Each path is a new rotation, seen through one point. The rows after it are directions, each followed by how far the rotation turns it, in degrees per step (0 if it stays put).
Each turn is a multiple of 5 degrees from 10 to 175, or 0.
Each row of a path follows its step; steps can be skipped.
Rotation 1:
step 1: [ -8   2   8   4   0 -16  -3 -10 -18  -7 -16  -7   7   7   9  -7  22  10
 -24   1 -12   2  -4 -12 -13  -3 -17  16  12 -11 -10   4 -19   8   9  23
  -1  12 -21  -7   2  -3  -7   3  -3 -16  -6  12  -6 -27   4  17  11   1
   0  -3 -24  10  -4   9 -11 -10  15   4  19  -9   1  -3 -20 -19]
step 5: [ -5  21  20 -19  25  -6   1   1  -8  13  -5  -4   2  -3  -2  -5  -4  11
  -8   7   0 -17  25   2   8   8 -18 -10  12  -6   4 -10 -16  20  -7 -11
  -1  10 -13   1 -10   8  16  -1 -15 -17   8  -4 -17  -3  16  -8   2   2
 -18   1  29   0  -5  -3  -8  30   0  17   2  -4  10   3   6 -12]
step 6: [-18  -5   7  -9  25 -19   3  -7  16  14 -14  15   2  17 -15  -9  13  -7
   7  -5  -5   8   7  24   0   3 -13  28  -1  -6 -23   6  -9   0  21  15
   9   8  -2  -4  11  -3   3  -2  -9 -10  -6  17  -4  -4  -4  21  12  -3
  17  -6 -13  11  12  10 -11  14   1   5  -6   6  24  -7   4   2]
step 8: [ -6   6  25   1  27  -9  -9  -9  -3  -2   4 -15  -2 -17   9  17  13   4
 -10  -5  -2  -1   2  -3  -5  25 -19   1  18  -5  12   5 -10   4   8   5
   6   9 -16  -9   2 -15   4   4  -3  -4  27  17  14  -5 -10  12  -3 -19
   5 -15  11  -1  12  13 -21  -1  -4  12 -13 -27  -6   9   3  -8]
step 10: [-26  -8 -10 -17   7  -4  14  -2   6   6  19  -4   5   1  18  22   0   3
  -1   1 -13   4  22  -4  16 -19 -10   4  14 -12   8 -11 -16  -7 -15   5
   8  -1   1   9  -6 -19  18  24 -19  -1   2  -9 -11 -19  -6   2   7  -1
 -11 -20  15 -10 -16  18  -2  15   6  16  -3  -3   1 -15   1   0]
step 11: [ -9  10  26   2   9 -12  23   9   7  -5   6 -12  -5  16  12 -17  -9   2
 -17  -3  -3 -11   6  12   9  11 -19  19   7   9 -12 -21   1   9  -1  11
  27  15   1   8  -2   8   2  -5  -4  -5   2  10  -6   1 -20   5  -3 -17
 -11  -9   4  -1  11  -5 -21   7  10   3   8  -7  27  14 -13 -21]
step 13: [-25   5   9 -13   7 -18 -17  -1  -5   5   8   6 -22   1  -2   3  -6   7
  10 -12 -10  -3  15  -3   1  -5 -14   5  -6 -11  10  -1   0  -6 -16   8
  16   4  13 -15 -24 -17   3   0 -30 -28  20  25   6   4  -1  10   8   1
  19   9   1   3   3  19  -8  14   4  -4  -2 -12   3  -5  -6 -14]
step 15: [  3  10  17  -7  -2 -11  -7 -15   1   7  10 -15   9   8   4  11  10   8
 -13  25 -16  24   9 -14   5  -4  -5  22  21   6  -4  -8 -19 -15   0  -8
   5  -7 -11   1 -18  -8  -2   2 -14 -16  26  -7   5  -9   0   5  -2  27
  12 -19  14   2 -15  -6  -9  -4  -8  21   1  -1   7  10   9   3]
step 16: [-47  14   1  -5  15  -8   0   2   1   0  12   1 -10   6   3   2  19   5
  -9 -12 -19   6   8  11  25   6   3  -7   3  -5   4  -3  11  -6  12   6
  24  -6  22   3  -3   6  11   1  -2  -6  12  -2   2  -9  -5   5  -2  -6
  -6 -28  13 -16  26   3  -7  14 -15 -10   0  10  10   2   3  -3]
step 19: [-18   2   5  -6  16  -6  -9  -7  -7   1 -24   2 -23 -11   9  -9  26  19
   0  -7 -26  -8  36   0 -17   4  -7  23  -7   6 -10 -14   6  -7  -2   6
  -1   3  -1  -2  -4  12  14 -15 -22  -8  -1  12 -12 -17 -17   1 -14  -5
  -6  -2  -9   7  10   5   6   3 -11  -8   6   3  -1   9  -5  -7]
step 20: [ 18   4 -18 -20   3  -7 -17 -13  -8   5   6 -15  -9   8  -1 -13   6  -5
  15   0  -3   9  -4  11  17  -4   0  37   4  -2   2  -6  -6 -10  -4   7
  19  -6  -3   9  -8 -13  -2   4  -8  -3   6  15  -2  -6  -4  13  10  -2
  18 -26   9  -3 -11  30  -6 -11  -6   7  25 -14 -14  -9  -4  -9]
Directions:
[-1 -2 -3 -4  2 -3 -1 -2 -6  0 -1  2  4 -2 -3  2  1 -3  1 -2  4  1  1 -1
  7  0 -2  2  0  0  4  4  1  5  3 -1  0 -2  0 -1  4  3 -1  5  4  4  0  0
 -3 -2  2  2  5 -3 -3 -4  3 -7  4  2 -2 -5  1 -1  3  0 -1 -4  1  1]
175
[ 0  2  0  2  4 -7 -5 -2  0 -2  5 -6  1  1  5  2  3  1  1  1  4 -1 -1  1
  1  0  3 -3 -2 -1 -1  0 -3 -4  0 -3  1 -5  2 -1  5  0  2  2 -2  3  0  1
  5 -3 -2 -2 -5  1  3 -2  4  2 -3 -7  4 -3  3  0  3 -1  0 -6 -1  0]
60
[ 1 -5 -7  3  0 -1  4  0 -1 -2 -4  4 -1  4 -1 -3  5  2  0  0 -1  2  0 -1
 -1  2  3 -1 -4  6 -2  4  0 -2 -2  4 -4  5 -7  1  0  0  2  1  1  1  1  1
  0  1 -2  2 -1  2  2 -1  7 -3 -4 -3  1  1 -1 -4  5 -2  4  0 -2 -1]
140
[ 1  1  0  1  1 -3  1  4  0  1 -1 -4 -2 -3 -3  1  1 -2  3  1 -3 -1  6  0
 -1 -2  0  2 -1 -3  1  6  4  2 -1 -1  2 -2 -6 -1 -1 -4  2  3  2 -2 -2  0
  7 -1 -3 -1  2  4  1  2 -6  3  2  0  0 -2 -2 -4  6 -6 -3  4  3  0]
60
[-1  2  4 -4 -4 -3  5 -1  0 -1  2  0  0  4 -3  2 -4 -1 -4  2 -2 -6  1  4
  4 -3 -1 -5 -4 -2 -7  0 -1 -2  4  1  2 -3 -4  1  4  0  2  4  1  0 -3 -1
 -6  4  0  0 -1  0 -2  1  0 -3  0 -2  3  6 -2 -3  0 -2  3  1  2  0]
60
Rotation 2:
step 0: [ -7  14  14 -11  11   2 -11  -8  -2  -4  -3  10 -11 -12 -10  16   4  14
  13 -30 -17  -1  -3  -7  -8 -19   4  -6   2  -9   4  -6  20  15  -3  -6
  -6  10  -2   6   5 -21 -11  -8  -1   0 -28  -9  13  10  -5 -22  -1  -6
  -2   6  13   0   0  -5   9   5   7 -11  -6   6 -22 -11   8  -4]
step 1: [-10  22 -21   0 -11 -10   3  19   1   8  -3   0  -8  14 -23   6 -12  -1
  -9   9   2 -15  -4 -13  -7 -10   9  16  -9 -16  12 -12  19   6   0   7
 -12  -6   3   8  -5 -20  -6  -7 -10  19  -2  16  -3  -6 -11 -18  16  -3
   2   4  14   7   4  16   2  -8   8   2  10 -16  -9  -3   1  12]
step 5: [ 19  37 -16  -1   1   1  -7   8   6 -22  12   4   2   3   0 -11  -2   3
  15   1 -10 -16  -3   9 -17 -12   0   4 -12  23  17   2  15  -8   9  -1
   2  13  11  -5   8  -1   5 -12   0 -16   6   0  -1  16  -8  -1  19  13
 -10   0   7   7 -11 -11  -4   0  13  -9  -2  -4 -13 -12  12   5]
step 7: [ -8  21 -21  -2  -4 -14  29   9  -4  11  -8   6 -11  -8 -13  -3  -6  -1
  -8  -9  -6  -9  12   6 -10 -25  18  -8  10 -17   2  -1  -3  -4 -13   6
  -3 -10  -5  -4  -5 -11 -14  17   3  19   9   2   3  11   2 -17  -1 -15
 -17 -22   3   1   5   8  -9   6  -1  15   2  -8 -15  -3  -3   8]
step 8: [  4   9 -19 -27   3  15  15  11  -2 -10  11   3  12   9  -2   2 -19  -2
  14 -11  -5 -10   6  15  -2   7  17   4  -3 -19  -6 -15   6  -4  16  -2
  -2 -17 -11   9  26   8   0  -4   7  -1 -10 -14   4  -3   0   5   1   0
 -19   4   1  -7   5  -2 -11 -16   9  13   4 -13   6 -23   0   7]
step 13: [-13  21  -8  -7  -6   5  24  10  -5   0 -18  -7  -4   9 -20  12 -12   0
   8 -15 -33  11   4  11 -13  -5   5   0  16  -7   1  -7  13   7  -7   2
   8  10 -10 -10   6 -18  -7  -3  -6   7   4  11  18  10   0  -8   5 -16
   5 -10  20   9  -3  10   0 -11  -1  17   1   2  15  -2   7  -8]
step 15: [ -2   8 -10   3 -11   8 -13   4   2   8  12  17  -5 -15  -7  19   2  -6
  16  -2  -2 -18 -10  -9  -9  18   4  -2   5 -11  14   2   9   5 -19   3
   8  13   3  -4  -5  -4   8  -8  14  20  -1 -28  -4  -2  -1   0  21  10
 -15  -1  11 -13  24 -16   2 -12  -1 -13   8  -8  -6 -13  -1  10]
step 16: [  9 -14  15   1  -7   0 -12  -3  -3 -11 -14   9 -21 -13   7   1  -2  11
 -12  17 -17 -16   7  15 -17  -2  21   7   0  -3  16   8  19   0  12   9
  -9   8 -17 -10   8  -8  -2 -11  15  17  -7 -10   6   2   3 -24  17 -10
  13   0   8   4  -2  10  -5 -20   7   3  -1  -2   0 -12   6  -1]
step 17: [ -3  17 -20   9  -7  10  -5   1  -5  -8 -11  11   5  22  -2 -19 -10  -4
 -21  -7  -1  -2   0  -1 -27  -4  -5   8 -12  -3   2  14   1   3   2  12
  20  11  -4  -3  15 -10  -2   1  -8 -14 -18 -10   3   9 -13 -27   3  -9
  -8   6   5   5 -14  11 -22   9   2  -8  -1 -10 -16  -7   5  -5]
step 18: [-23  25  -4 -11  -5  12   8   9 -18  -2  10  21  -7   3  -4   0   2  16
   9  -6  -2   2  -2  -2  -6   0   4  -5  11   2  -1  -1  24   7   3 -16
  -4   7  13   6  -4   8   5  -3  -1   0 -11  19  -3   2  -1 -12  -1  -3
 -21  -5  17 -21 -26 -10  -5   6   4 -22   4   2   1 -22   9   4]
step 19: [ 11  31 -15  -9 -16 -14  -7  -2  17   6  -6   0 -10   4 -16   7  -3   9
  11   3 -16   9   1  22   4   8  13   0  24  -5   0 -12  10   5  -3  -6
 -17   7  -9   5 -13  -4 -11 -13  -9  16  18   6  15   0  10 -19   5   7
  -6  -3   9   9  10   7 -13  -4   4  -4  11  -5  -8  -6  10 -13]
Directions:
[ 1 -1  2  1  0 -2 -1 -7 -6  3  3  2 -9 -3  0 -4 -2  2  3  3  3  1  3  0
 -1 -2  4 -5 -2 -1 -1  1  0  4  4 -3  2 -2  2 -2 -4 -4  1 -1 -3 -1  2 -1
  5  4 -1  2 -2 -1  0 -3  1 -1 -5 -3  2 -2  2  4  1  1  2 -2 -3 -1]
155
[ 0 -3  6  0  3 -1  1  1 -3 -3 -3  0  0 -4  0  0 -1  0 -2  4  1 -7  2  1
  3 -4 -2  1  5 -1 -3 -3  2 -2  6 -3 -2 -1  2  2  3  2  5 -2 -2  0 -3  2
  1 -6  4 -1  1 -2 -5  1 -1 -3 -5  0  3 -3 -2 -1 -3 -5  0  1  4  1]
175
[-1 -3 -2  2  2 -3 -2 -4  2 -4  0  3  3 -6  1  0  0  1 -2  2  0 -2 -3 -3
  1 -4  0  1 -5 -2 12  5  2  1 -1  0 -4  0  3  1 -2  0  2  1  0 -2 -2 -1
  0 -1 -7 -1  0  1 -1  0  4  3  0  4  2 -2  1  4 -3  0 -3  3  0  0]
70
[-3  3  2 -1  2  6  6  5 -2 -3  1  0  1  0  1  4  3  3  4  3 -5 -2 -1  4
  2 -3  3 -8  0 -1  4  3  5 -1 -1 -2 -2  3  1 -2  1  0  4 -1  5 -3  3 -2
 -1  2  1  4 -2 -1  3 -2 -4  2 -1 -3 -1  0 -1  2 -1  3 -1 -1  2 -1]
135
[-1  3 -4 -7 -3 -2  5  1  1  3 -4 -2  4  1 -1  3  2 -1  3 -2  4  1 -2 -3
  3 -5  1 -4  5 -2 -2  1  3  2  2 -5 -1 -1  2  5 -3 -3 -4  0 -2 -3  1  5
  4  0 -2  0 -2 -2 -1 -2  1  2  3  5  0 -4  3 -2 -3 -2  1  0 -3  1]
60
[ 1 -1  6 -4  3 -1  0  2  4  0 -1  0  0  3 -2 -2  6  1  0 -3  2  0 -1 -1
 -2  1  3  0 -4 -2 -1  0  2  3  2 -1 -5  0 -3  5 -1  6 -2  5  5  2 -3 -3
  0 -1  1 -2 -5  2  2  3  2  0 -6 -1 -3 -5  0  0 -2  4  5 -3 -2  1]
175
[ 3 -1 -4 -1  1  0  0  1 -1 -1  1 -3  5 -1  1 -2  0  1  4 -4 -1 -6  0  4
  1 -4 -2  4  1  0 -3  4 -1  5 -3 -1  2  6  4 -4  0 -3 -1 -1 -2  4 -3 -3
 -4  0  0 -3 -6  3 -1 -3  1  3 -1 -5  2  1 -3  0 -4 -3  3 -4 -4  2]
145
[ 1  3  2 -3  3  5  0  1  2 -5  4  2 -3 -5  1  0 -3  2 -5 -3  5  2  2 -1
 -5 -4  2  4  7  4  0  2  0  2  0  6 -5  2 -1 -1 -1  2 -2 -1  3 -3  4  4
  0  2  2 -1 -1 -3  1 -2 -1 -2  2  0  6  3  0 -1 -1  0  1 -1 -4  3]
160
